In the data rows, 128 means zero.
Each row has a hidden score. How much does it go up from the first row of each pair to the second? 10 means little or no change, 20 a big rise and 0 a big fall. The score is a weighted sum of the row's numbers plus the product of two more (or one squared), each taken from its middle value.
[127 157 161 138 117 111 124 124 127 110 130 116 120 125 108 164 123 123
 174 114 126]
[112 153 162 108 165 134  84 163 108 129 133 145 122 158 128 158 149 120
 133 148 143]: 12
[153 145 121 131  93  98 153  87 119 148 152 140 100 154 108 157  93 172
 159 123 111]
[164 161 117 138 129 102 135 128 108 134 154 137 111 164 113 155 117 166
 141 121 120]: 11
[ 95  90 133  93 153 163 113 153 153 113 121 127 135 115 147  99 149  86
 102 139 138]
[124  96 191  57 175 163 142 166 118 144 151 150 125 162 147 119 160 114
 159 144 126]: 8
[115 112 133 145 135 141 102 153 127 100 116 100 138  97 131 121 162 105
 119 123 135]
[156 145 104 145 129 102 141 100 121 150 154 124 141 140 103 138  83 161
 126 131 124]: 10
[ 85  81 107 136 160 169 112 163 143 137 114 100 202  95 146  64 159  86
  77 135 143]
[149 142 138 157 153 109 100 146 137 149  85  76 149 102  90 128 117 115
 148 122 133]: 9
[ 62 115 125 126 131 167 109 133 138 103 131 148 137 131 166 119 164  96
  88 131 151]
[ 91 115 156 105 138 159 119 147 123 126 140 136 123 139 151 124 156  99
 144 133 135]: 10
[134 132  90 149  79 109 118 111 165 123  87  90 131  84 111 126 112 126
 148 115 128]
[150 145 138 119 116 111 147 103  90 124 187 169  99 167 125 151 134 164
 145 127 118]: 14
[116 106 100  96 138 155 145 132 151 127 142 157 128 155 166  98 142 124
  87 129 137]
[ 92 118 139  84 128 158 121 145 142  97 113 158 112 129 160 130 151  99
 110 137 128]: 14
[ 72 124 161 109 125 160 125 129 120 100 141 164 103 142 183 152 147 127
 106 140 112]
[112  79 126  97 130 163 120 138 144 114 136 138 130 114 156  91 174 100
 100 126 137]: 7
[127  84 107 201 114 128 121 116 145 102  77  51 163  22  96  96 139  81
 126 103 132]
[134 145 117  52  95 131 180  91  93 110 186 232  54 210 170 153 122 182
 128 143  93]: 2
[148 118 136 124 155 133 107 147 111 124 112 116 149 131 114 122 152 120
 126 123 141]
[103 114 128 158 112 133 119 126 127 110 129 118 139  94 132 115 158  98
 115 117 134]: 13
[159 138 131 116 135 110 134 141 125 139 115 132 112 145 107 131 127 135
 148 129 133]
[107 118 164 126 142 141 124 129 116 136 135 128 136 121 132 137 126 142
 133 141 114]: 13
[125 166 155 132 133 120 121 129 130 117 150 138 126 146 130 163 119 148
 144 134 131]
[171 192 130 121  87  77 168  74  86 145 165 180  59 191 110 194  73 205
 174 137  98]: 7
[124 140 138 167  95 113 122 106 104 109 127 119 130 105 112 140 134 125
 143 119 116]
[ 66  91 144  96 144 178 106 150 137 104 129 137 140 122 173 101 168  90
  83 139 138]: 12
[142 135 114 140 105 116 162  96 114 103 119 141 110 114 124 133 122 140
 134 121 108]
[111  71 139 113 132 156 125 136 120 116 134 135 109 119 155 105 170 112
 113 139 120]: 12
[103  51 119  98 171 190 115 173 149 130 112 123 153 118 166  67 183  86
  70 137 146]
[115 127 121 107 111 136 138 111 122 100 148 158 114 143 157 135 141 139
 115 130 121]: 9
[140 152 142 106 132 120 125 126 120 142 133 142 107 164 123 144 123 134
 150 133 127]
[138 136 116 115 109 117 134 103 133 126 144 142  95 145 131 140 119 138
 140 133 136]: 10
[142 126 128 123 105 117 141 121 122 118 108 121  91 128 120 140 124 127
 148 123 120]
[108 106 124 105  91 145 150 114 135  75 144 161 102 116 173 128 144 134
 108 125 112]: 9
[ 98 127 132 144 152 142 123 116 140 139 103 129 134 107 131 126 105 121
 108 139 126]
[ 89  81 102 103 116 168 135 133 164 111 123 131 142 105 170  84 156  90
  92 120 145]: 7
[122 144 119  95 105 131 142 113 123 108 162 180 100 164 161 138 112 161
 102 140 113]
[107  81 123 135 112 148 114 134 142 110 114 110 141  88 140  96 162 104
 116 118 137]: 7
[176 189 134 191  97  48 144  68 105 158 147  97 137 118  49 172  64 175
 196 116 109]
[155 163 120 143  93  92 150  86 120 144 134 136  96 133 109 170  84 159
 166 122 113]: 10
[147 105 108  41 146 161 171 151  96 145 113 207  61 194 161 106 152 133
 108 156 116]
[148 146 126 121 101 101 145 108 118 133 134 131 108 142 112 144  92 161
 152 133 112]: 8
[116 126 138 118 147 130 131 117 125 140 130 148 121 145 141 130 116 145
 116 144 136]
[117 129  95  57  81 141 184  86 121 113 165 215  59 190 169 140 124 157
 120 145  99]: 15
[139 100 136 142 115 125  98 126 119 106 124  95 116  92 113 121 146 115
 132 120 129]
[138 122 112 145 124 115 168 102 124 142 139 130 130 127 129 126  99 143
 137 123 111]: 13
[153 137 117 106 137 117 153 127 127 165 119 145 123 147 116 119 105 138
 135 138 121]
[169 160 118 136  88  85 146  69  97 141 134 135  82 158  95 176  73 184
 159 128 117]: 8
[125 147 163  93  96 110 173  90 106 137 181 165  89 171 143 182  80 188
 163 140  80]
[145 165 158 180 112  94 103 100 105 108 137 113  91 108  95 178 116 143
 161 119 116]: 5
[177 148 115 143  96  93 163  99 122 148 144 115 113 129 107 132  96 162
 161 122 121]
[118 126 126 107 131 147 128 140 148 103 148 150 126 145 159 124 152 115
 104 121 140]: 14
[158 112  93 164  70  94 170  92 136 129 113  90 131  89 100 115 107 136
 164 101 114]
[110 117 118 118 133 141 131 133 130 108 121 141 132 125 141 122 133 124
 111 138 128]: 9
[ 86 102 161 107 141 167 104 151 133 110 128 133 122 120 149 126 173  92
 123 131 131]
[153 138  87 146 109 102 158  97 138 179 146 125 160 144 110 115  92 141
 136 122 140]: 9
[108 126 112 118  96 141 144 107 135 112 156 162 130 151 153 128 146 129
 120 123 137]
[115 145 120 120 105 124 114 126 140 103 138 133 134 119 130 146 116 135
 128 124 134]: 13
[ 89 114 108 123 100 152 141 113 136  92 153 158 135 133 166 118 150 125
 101 126 124]
[102  86  53 123  74 153 150 101 157 106 155 148 168 104 175  74 139 132
  69 118 125]: 13
[110 122 163 108 139 145 110 139 124 117 143 134 116 140 142 134 143 112
 127 130 126]
[134 123 139 111 152 140 129 154 141 139 130 129 153 145 128 114 137 109
 123 129 141]: 9
[119 103 133 131 128 148 118 131 164 105 146 111 137 121 136 120 141 109
 114 105 135]
[140 105 140  70 149 156 137 161 113 144 136 160 101 167 150 114 160 122
 131 140 126]: 8
[115  82 126 180 140 146  99 157 143 118  91  59 180  56 116  80 173  72
 114  97 152]
[ 85 109 141  84 122 171 115 151 137  98 137 156  96 147 183 132 177 101
 115 135 134]: 11
[171 159 126 142 105  85 159 101 121 152 126 116 104 139  91 164  81 162
 179 120 115]
[104 135 165 113 137 131 111 121 112 119 137 132 109 142 132 164 107 154
 125 139 117]: 11
[155 146 107 135 114 106 135 124 134 149 139 111 126 142 125 122 110 145
 135 118 132]
[146 109  90 116 100 124 171  91 122 134 148 147 110 135 139 103 115 144
 120 122 119]: 10
[102 126 131 142 130 138 102 143 128 121 136 123 131 124 146 138 140 128
 111 127 137]
[128 141 145 143 119 120 114 122 116 121 131 119 138 121 114 137 126 123
 138 129 122]: 9
[158 126 110 155 112 111 139 115 123 159 138 113 121 124 108 121 122 137
 137 120 144]
[188 154  89 208 133  77 132 112 120 168  86  66 153  89  65 118  91 136
 136 113 135]: 11
[ 88  90 107 101 128 173 115 153 137 106 107 150 126 121 172  93 165  95
  82 145 143]
[ 97  75 101 109 123 169 124 142 163 109 120 121 164  76 148  82 167  77
 102 122 135]: 14
[105 147 113 116 105 132 117 101 136  97 156 163 105 144 157 157 123 140
 107 140 137]
[119 173 111  33  81 129 179  72 113 128 219 255  53 243 205 168  78 217
 107 160  96]: 10
[ 60  59 134  68 161 207 110 184 150  88 128 151 138 125 203  80 192  78
  64 146 138]
[159 124 138 118 161 123 125 149 133 143 116 118 116 131 118 124 117 141
 123 132 126]: 8
[124  96  87 120 155 155 143 150 131 142 121 141 168 137 155  79 148 118
  79 126 138]
[160 152 121 108 107 112 141 121 115 149 152 143 117 169 130 140 108 169
 140 121 112]: 13
[110  77  88 139 120 154 139 142 144 124 110 104 173  95 142  82 158  95
 107 123 134]
[124 114 108 139 156 145 119 166 147 134 110 113 168 105 135  87 153  96
  99 124 155]: 8
[177  96  32 153  15  93 216  49 147  99 137 125 123  73 126 100 109 153
 136  88 102]
[149 163 146 189 109  77 123  77 113 122 129  98  99 115  83 176  87 147
 160 115 121]: 10
[115 156 157  93 147 136 120 147 118 127 142 160 102 172 146 161 123 134
 139 138 121]
[115 111 174 145 158 139  97 147 137 129 148  96 155 118 126 126 142 118
 127 120 139]: 8
[157 123  96 131 127 132 135 150 124 128 112 137 123 122 132  98 151 122
 103 118 133]
[131 153 119 111 110 118 139 105 118 145 160 158 121 165 138 138 100 155
 133 138 117]: 13
[ 67  95 129 118 134 172 123 137 129 120 121 150 175 108 174  99 155 105
  88 136 128]
[121  98 109 135 119 138 141 125 145 100 134 125 135 107 130 104 154 108
 110 120 135]: 11
[147 116 132 130 128 120 119 115 110 132 135 121 109 136 124 117 112 143
 119 127 119]
[113 121 132 105 155 151 104 150 130 110 102 130 127 127 135 124 148 107
 108 131 138]: 11
[141 135 133 201 184 112  95 160 132 156  73  50 184  66  76 113 123  99
 129 123 155]
[104  76 120 129 155 171 115 172 144 114  85 100 155  85 151  70 187  69
  91 131 156]: 10
[120 130 118 137 131 118 120 139 106 143 120 113 140 144 123 129 115 144
 113 137 126]
[120  95  92 204 158 139  93 175 159 131  81  45 216  29 105  63 163  65
  96 109 149]: 14
[165 138 100 130 105 111 148 117 120 135 127 140 105 130 115 130 115 151
 138 131 118]
[145 130 105 158  81 101 143  86 131 124 127 118 140 101 118 126 113 144
 130 117 114]: 10
[ 57  93 157  52 128 184 127 123 121  92 176 198  88 177 210 146 157 146
  99 155 115]
[101 130 123 125  97 133 139 110 129 119 151 141 110 145 146 139 137 125
 128 132 131]: 11
[115 123 128  96  85 134 148 105 121  92 134 169  60 149 165 149 147 136
 134 131 114]
[168 182 133 164  98  75 135  84 126 149 146 112 125 116  85 158  79 162
 177 115 108]: 10
[ 72 102 139 110 159 178  84 168 142 100 106 133 145 119 167 103 176  78
  74 143 147]
[ 99 135 111 107 106 140 139 110 129  96 152 176 118 145 159 136 130 145
 102 135 123]: 14
[ 66  81 157 112 176 188  99 204 143  89 128 126 173 105 182  91 195  77
  69 136 144]
[137 126 102 131 151 125 146 135 134 162 117 120 158 135 120 100 109 132
 103 138 131]: 7
[ 91  99 166  67 130 165 123 145 134  75 138 173  99 150 181 125 176 115
  97 130 127]
[ 99 140 155 125 136 137 123 135 118 119 156 147 128 157 135 164 124 144
 125 138 122]: 14
[101 111 153 172 183 155  67 195 147 117  89  58 192  83 118  99 175  66
 100 115 168]
[127 168 186 136 172 112 114 147 110 146 110 113 108 145 103 173  86 148
 156 144 121]: 15
[135 191 170 108 167 107 113 131  97 154 157 171 102 191 107 184  87 170
 152 152 121]
[143 118 105 138 167 140 122 170 155 159 103 107 170 110 132  79 134 104
 111 122 151]: 6
[154 127  87 109 116 116 136 129 152 147  87 123 119 122 107 117 122 119
 145 131 137]
[149 157 146 146 118 100 135 122 100 132 137 120  97 146 106 166 109 147
 161 123 120]: 13
[126 102 152 156 131 129 121 122 122 127 110  89 126  85 113 129 125 113
 150 121 120]
[105 108 178 115 201 152  91 180 100 127 119 116 137 137 137 119 146 117
 105 159 128]: 10
[139 142 126 138 113 113 139 111 115 135 151 135 130 140 119 139 112 142
 142 130 113]
[122 139 132 142 139 131 106 143 129 145 102 111 135 125 120 119 126 114
 133 124 136]: 7
[ 76 110 135 128 116 155  98 126 156  71 130 122 131  83 157 128 150  92
 103 124 134]
[111 144 170 150 181 135 101 152 124 142 117 107 161 131 122 138 124 110
 116 125 144]: 8
[156 127  84 133 114 119 152 108 144 123 124 140 137 108 120 108 120 128
 125 120 127]
[ 76 115 171 112 192 169  78 185 157 109 137 126 164 111 149 124 167  91
 103 144 156]: 15
[125 119 120 128 123 119 134  94 135  93 133 147 112 117 130 125 112 140
 106 134 131]
[141 121  85 138  60 109 178  87 133 111 139 139 112 131 133 130 112 157
 132 112 112]: 13
[116 124 116 126 114 137 118 136 136 106 122 127 131 120 138 118 156 103
 127 122 137]
[ 77 110 142 162 162 146  97 127 145 129 119  78 199  83 130 121 121  98
 113 128 140]: 11
[108 112 159 116 187 153  92 180 139 152 116 116 170 126 139  96 149 114
  98 141 142]
[102 103 108 123 168 160 109 171 148 139 105 116 184 122 151  85 151 110
  76 140 148]: 10
[ 96 127 122 159 115 133 131 112 125  98 126 131 131 107 144 126 142 115
 106 121 125]
[ 98 160 149 117 220 148  88 191 138 167 108 137 166 138 125 129 110 124
 102 165 139]: 10
[ 87 136 121 103 139 160 102 149 140 117 153 154 141 149 179 117 133 131
  78 140 134]
[102 133 138 112  85 132 132  98 126  92 175 154 104 150 158 146 126 152
 125 129 111]: 10
[125  94 118 137 109 134 145 109 136 118 117 109 128  97 131 106 140 113
 131 116 129]
[171 123 124 191  93  89 143 104 110 127  86  82 110  72  78 145 113 129
 172 106 116]: 11
[142 147 134 112 135 117 147 119 100 155 136 152  87 172 123 159  95 180
 151 145 106]
[113 126 138 134 136 136  94 133 145 129 150 110 144 128 134 124 137 113
 122 130 149]: 13
[190 181 140 170 128  68 149  80  99 170 147 109 125 136  72 163  58 193
 175 119 107]
[129 163 151 152 152 113 118 139 131 123 129 107 140 126 118 146 112 136
 131 119 134]: 13
[139 174 143 135  74 100 152  98 109 119 128 150  79 144 117 181 105 153
 177 123  99]
[120 111 106 119  92 126 158  90 150 117 126 138 123 115 135 107 124 112
 129 112 126]: 8
[111  90 102 130 110 156 138 138 134 119 140 124 150 124 164  99 162 110
 102 118 132]
[ 73 169 211  72 177 150  84 157  95 127 130 182  77 199 153 190 117 143
 130 173 118]: 10
[ 64  93 118  76 150 196 112 170 152  70 147 184 138 135 202  89 188  93
  53 137 144]
[167 146  77 144  83  94 181 102 124 156 121 136 132 128 105 128  87 155
 146 121 108]: 7
[131 138 162  54 131 144 122 137 112 103 150 185  28 186 176 154 135 152
 112 154 104]
[161 115  97 171 146 114 126 137 145 153  86  65 178  74  90  93 118 113
 128 116 139]: 7
[101  82 103 136 130 154 119 137 152 114 108 106 158  90 140  86 161  90
  98 126 146]
[138 123 107 133 107 129 124 116 134 117 111 123 107 101 116 130 136 120
 141 120 129]: 9
[135 132 148 174 111 107 118 117 122  87 124 101 113  84  86 162 146 110
 177 108 132]
[133 139 128 129 128 116 145 124 119 149 127 129 127 145 125 142 107 143
 136 130 121]: 8
[184 155 118 171  82  78 145  76  96 141 145 108 104 124  80 151 104 158
 177 110 107]
[128 138 130 133  96 113 127  96 112 112 135 136  90 130 120 138 108 138
 140 129 118]: 11
[129  62  91 199 113 136 122 122 149 100  84  46 178  37 107  63 163  70
 106  92 146]
[169 149  90 159  91  94 169  88 118 140 117 128 116 118  98 137  91 157
 145 116 109]: 6
[ 74  82 129 114 152 182 111 161 144 111 123 126 153 109 176  94 159  92
  80 137 133]
[136 132 135 110  85 114 166  83 114  99 149 171  57 149 139 149 135 136
 148 120 110]: 8
[180 168  97 155  63  61 166  59 124 140 118 108  94 128  81 176  65 176
 195 116 109]
[ 58  76 141 103 183 194 102 154 161 122 121 135 182 117 182  66 168  72
  54 145 152]: 13
[150 154 108 158 112  95 145 109 126 144 131 122 135 116 103 139  92 158
 140 124 118]
[ 93 104 120 122 105 141 114 105 121 138 129 125 150 146 143 110 133 134
 115 132 128]: 8
[ 44  55 137  78 186 223 111 202 162  88 110 150 162 115 217  53 213  50
  28 143 148]
[119  93 126  85 123 163 124 153 146 101 109 134  92 113 161 106 159  94
 113 138 120]: 8
[144 146 126 131 111 104 149  98 124 138 148 133 122 130 111 139 102 145
 149 126 115]
[146 159 138 159 107  93 130  95 127 123 151 112 113 124 100 173  99 155
 157 115 123]: 11
[117 101 129 110  80 135 129 100 122  97 123 128  90 125 134 152 132 143
 143 126 109]
[ 71  71  88 107 129 192 116 151 166  84 114 145 155  95 188  67 196  70
  63 125 158]: 10
[113  67 118 119 116 156 112 134 154 115 117  93 157  80 129  78 176  60
 125 112 139]
[126 151 153 141 127 107  93 121 125 146 131 116 119 138 104 145 110 136
 143 136 130]: 6
[164 130 112 138 121 109 150 127 106 148 103 121 111 136 111 119 120 146
 131 127 119]
[172 162 126 154 112  81 144 108 117 147 130 105 121 129  79 156  95 150
 176 119 119]: 11
[ 87 113 130  89 157 170 108 180 142 130 122 147 132 158 170 114 156 103
  94 145 148]
[129 109 120 119 106 135 139 129 125 111 111 137 117 122 140 111 141 128
 118 120 120]: 7
[119 168 152  60  99 120 156 111 105 131 184 211  62 223 166 182 108 190
 141 146  98]
[173 150 105 168 104  79 152 104 111 152 103 101 109 106  75 141  90 138
 174 123 106]: 11
[ 92  87  87 118  87 153 165 121 144  91 160 134 157 105 175  98 149 115
  95 117 123]
[169 125 110 153  96  97 146 108 115 137 130 110 137  99  96 116 117 158
 155 124 119]: 3
[155 143 101 116  79  99 153  81 133 129 155 150  96 154 126 131 103 166
 136 127 126]
[137 102  80  88  80 140 157 121 150  93 137 173  91 131 166 102 164 116
  98 116 129]: 13
[179 192 134 140 129  81 137 108  93 168 135 142  88 166  79 186  71 184
 179 139 117]
[135 160 139 109 103 112 146  87 111 136 151 178  93 170 138 159 101 166
 142 134 109]: 10
[105  97 114 105 115 147 146 125 132 121 139 151 131 143 159 109 145 135
  99 132 123]
[101 133  88 109  86 133 148  91 138 133 147 164 143 143 147 119 117 145
 125 130 130]: 18
[141 148 148 158 168 121 124 119 100 141 171 140 154 149 116 139 113 159
 110 125 131]
[173 134  91 150 136  91 167 110 113 187 125 128 124 131  93 119  71 178
 133 144 111]: 12
[177 170 142 134 119  72 141  93 110 167 151 125 118 150  78 161  67 177
 177 132 117]
[ 82  94 163  83 149 183  97 163 138  73 122 144 112 128 172 120 190  74
  93 138 147]: 13
[119 137 114 125  88 124 140 100 131 107 146 150 120 138 141 140 117 141
 126 130 119]
[108 130 100 141 118 130 121 121 139 120 125 137 140 119 129 115 125 117
 103 129 141]: 8
[ 99 124 122 119 143 152  98 157 157  91 102 119 136 112 147 120 163  87
 105 124 155]
[133 155 121 132 140 118 113 136 129 139 149 131 132 145 122 138 111 142
 126 135 137]: 11
[149 174 128 154  87  78 140  96 113 138 151 122 120 135  97 168  86 160
 172 127 106]
[138 163 130 112 112 101 146  90 121 150 153 165  92 170 114 169  86 170
 157 143 121]: 8
[177 181 139 129 138 105 106 131  84 172 163 129 122 183  93 189  86 175
 166 127 103]
[ 98 129 169 117 159 146  99 142 109 134  97 125 122 136 138 136 132 121
 122 148 127]: 3
[ 67  98 177  94 175 183  81 176 145  98 115 128 114 129 173 123 172  76
 105 142 136]
[ 73 103 130 113 164 172 112 159 127 115 124 146 174 127 163  90 165  99
  75 132 145]: 3
[179 128  99 129 146 114 160 120 117 175 104 127 122 126 107 113  92 157
 130 139 109]
[195 192 127 172 128  59 139 109 101 187 119 105 125 146  62 172  57 190
 177 130 116]: 3
[133 125 156 143 133 124 102 140 127 135 120 101 124 117 106 138 146 114
 168 122 140]
[150 155  90 155 111 106 148 127 150 134 117 125 137 106 132 116 117 129
 120 118 124]: 12
[150 152 146 132 147 102 144 118 119 157 125 132 132 148  96 135 106 146
 164 130 127]
[113 115 154 137 187 148  91 171 119 139 120 111 160 125 121 109 148 108
 104 139 149]: 12
[108 125 118 123 166 150 122 155 137 155 133 128 179 143 147 104 133 118
  96 138 140]
[137 145 129 118 129 119 134 130 112 148 140 149 113 157 126 145 122 160
 136 135 120]: 9
[132 127 127 127 106 122 129 115 124 140 129 116 124 128 125 133 107 141
 145 130 121]
[126  94 114 153 160 148  95 185 170 140  65  56 183  58 113  67 155  57
 108 114 157]: 17
[148 158 146 138 115 100 126 104 123 119 148 129  86 141 111 169 102 159
 152 115 117]
[136  77 120 237 212 133  67 196 162 179  45   0 255  12  61  53 149  45
 114 104 177]: 13
[145 147  93 131  98 105 144 106 126 149 123 134 123 132 113 148  98 155
 139 129 115]
[ 86 128 146 151 109 136 102 107 135  84 159 125 118 112 151 151 149 109
 124 116 138]: 11
[ 93 123 118 105  99 147 130  99 131  95 168 183 106 146 171 135 144 137
  97 127 128]
[127 117 185 131 127 125 102 103  89 101 154 129  83 129 109 155 134 140
 145 126 116]: 4
[190 223 126 119  38  42 178  17  96 140 174 194  29 204  95 219  36 234
 196 119  79]
[ 52  73 152  98 169 199 102 197 143  86 137 135 171 126 187  86 211  66
  64 134 155]: 13
[104 130 183  78 172 155  98 160 113 124 127 147 115 169 138 147 143 114
 137 147 135]
[ 79  62 134  95 158 193 105 171 160  86 121 117 173  87 186  68 185  77
  54 130 134]: 15
[ 89 102 150 126 184 167  97 165 129 120 122 128 150 118 145 112 167  98
 102 141 146]
[129 134 116 119 132 125 133 126 121 131 148 145 130 153 133 123 126 146
 119 133 126]: 10
[126 119 115 131  77 112 157 105 126 111 139 136 122 116 132 128 129 145
 143 118 117]
[114 139 117 114 125 132 141 115 128 122 146 161 125 143 143 127 118 139
 107 143 118]: 9
